(in the rows, 128 means zero)
Rows swapped in pairs by one turn or mirror: which row each one swaps with
The rows were stretched afterwards, more along some directions than others.
vovus: [143 123 148 130 113 117 127 113 145 133 110 130 141 136 122 138  87 108]
Taf: [111 106 103 139 125 143 156 106 158 166 105 129 129 132 138 111 116 163]
luzu: [130 156 154 104 111 125  93 143 134 104 137 104 130 119  92 123 113 111]
dadi: [125 159 124 124 134 131 134 115 110 119 137  89 109 139 106 111 131 145]
kunur: [133 125  93 144 125 124 156 147 140 156 138 155  92 142 172 133 174 124]
Vop: [153 124 167 121 134 112  98 106 118 108 110  92 136 149  85 120  79 150]
sek: [130 151 146 137 116  98 114 119  68 102 150 129 124 121 113 124 130 108]
tek: [166  98 114 158 161 122 144 128  96 113 127 121 105 137 123 135 128 115]
tagen: [151 111 132 131 158 120 112 147 100 101 126 113 115 162 113 165 123 111]
gunif: [132 144 114 134 139 137 147 119 102 123 138 100 101 132 109 110 134 138]
kugol: [122 120  83 151 125 137 160 150 153 168 140 161 102 131 171 133 185 131]
visi: [139 159 125 110 142 132  99 162 131 106 159 121 136 135 107 139 126 103]
Rav: [141 154 146 121 128 122  99 148 124  90 130 107 142 104 102 112 119 118]
Suzig: [107 146 137 128 111 127 120 138 124 152 131 131 111 149 117 154 119 100]
veki: [161  91 118 146 166 120 138 137 103 107 116 126 120 147 133 148 129 114]
lebo: [107 143 138 124 121 116 122 148 131 144 119 120 109 160 122 157 129 113]
Fafad: [116 103 106 146 134 139 158 104 161 170 105 130 128 140 142 120 109 156]
duz: [138 115 153 143 111 116 130 129 143 127 102 120 132 102 129 128 122 141]
pib: [132 121 102 138 125 116 153 167 155 155 135 150 103 142 179 139 179 128]
bizi: [122 129 155 127 107 116 117 106 152 145 107 127 138 148 115 143  82 105]
Pori: [ 83 147 112 111 104 117 140 124 153 150 124 120 130 144 144 112 129 152]
pevo: [130 129 104 133 126 121 153 169 155 149 133 149 103 144 177 139 183 128]
Zok: [131 146 109 134 136 137 143 116 109 126 138  99  95 139 114 114 135 138]
ropu: [139 140 130 134 146 112 135 121 140 112 117 123 149 135 150 138 110 119]
Popu: [132 150 131 123 129 128 133 111 105 119 129  88 108 146  98 109 114 144]
basu: [138 167 128 109 157 131  99 158 127 105 152 120 141 131 120 138 130 109]
Nunif: [144 124 138 133 124 113 124 118 144 121 110 135 138 141 137 152 102 110]
nukim: [138 155 137 101 119 133  99 154 119  96 151 110 130 119  93 126 117 102]
kuve: [120 100  96 154 130 148 168 107 154 174 111 142 119 131 147 117 128 155]
fitef: [145 155 138 105 139 122  95 159 124 103 145 116 130 125 106 142 122 101]
devir: [123  99  98 155 139 144 162  99 153 174 105 135 121 131 145 120 123 155]
Sodub: [131 108 150 144 117 110 133 135 159 139  87 123 129 128 139 142 127 149]
Gul: [148 124 143 135 128 118 130 114 155 128 110 123 139 140 129 154  96 103]
fovi: [104 152 135 122 108 124 117 131 127 151 125 125 121 149 121 146 115 110]
biz: [166  88 107 152 165 130 135 126  97 112 126 133 114 128 128 133 136 122]
dimi: [138 157 130 105 135 134 106 158 137 108 152 110 125 131 105 146 121  90]
gel: [136 102 127 143 108 126 113 155 146 147 140 177 133 103 142 121 134 135]
gibeg: [112 151 133 133 116 126 115 124 143 149 120 143 139 148 125 141 106 100]
sinin: [144 120 156 133 116 114 116 128 131 111 102 105 137 108 116 123 107 142]
pafo: [162  94 116 148 161 118 133 134  95 104 125 123 117 146 131 146 134 116]
befez: [136 123 112 145 169 145 138 148 137 149 140 148 114 149 134 168 134 106]
Kera: [143 133 135 136 134 107 135 122 143 115 119 121 149 134 137 136 106 117]
Rosu: [132 136 116 152 145 119 171 137 149 130 124 132 119 114 170 140 166 137]
sirez: [122 120 122 137 119  99 160 159 176 160 106 140 118 138 189 146 166 144]

Kera pairs with visi
tek pairs with kugol
pafo pairs with pib
gunif pairs with kuve

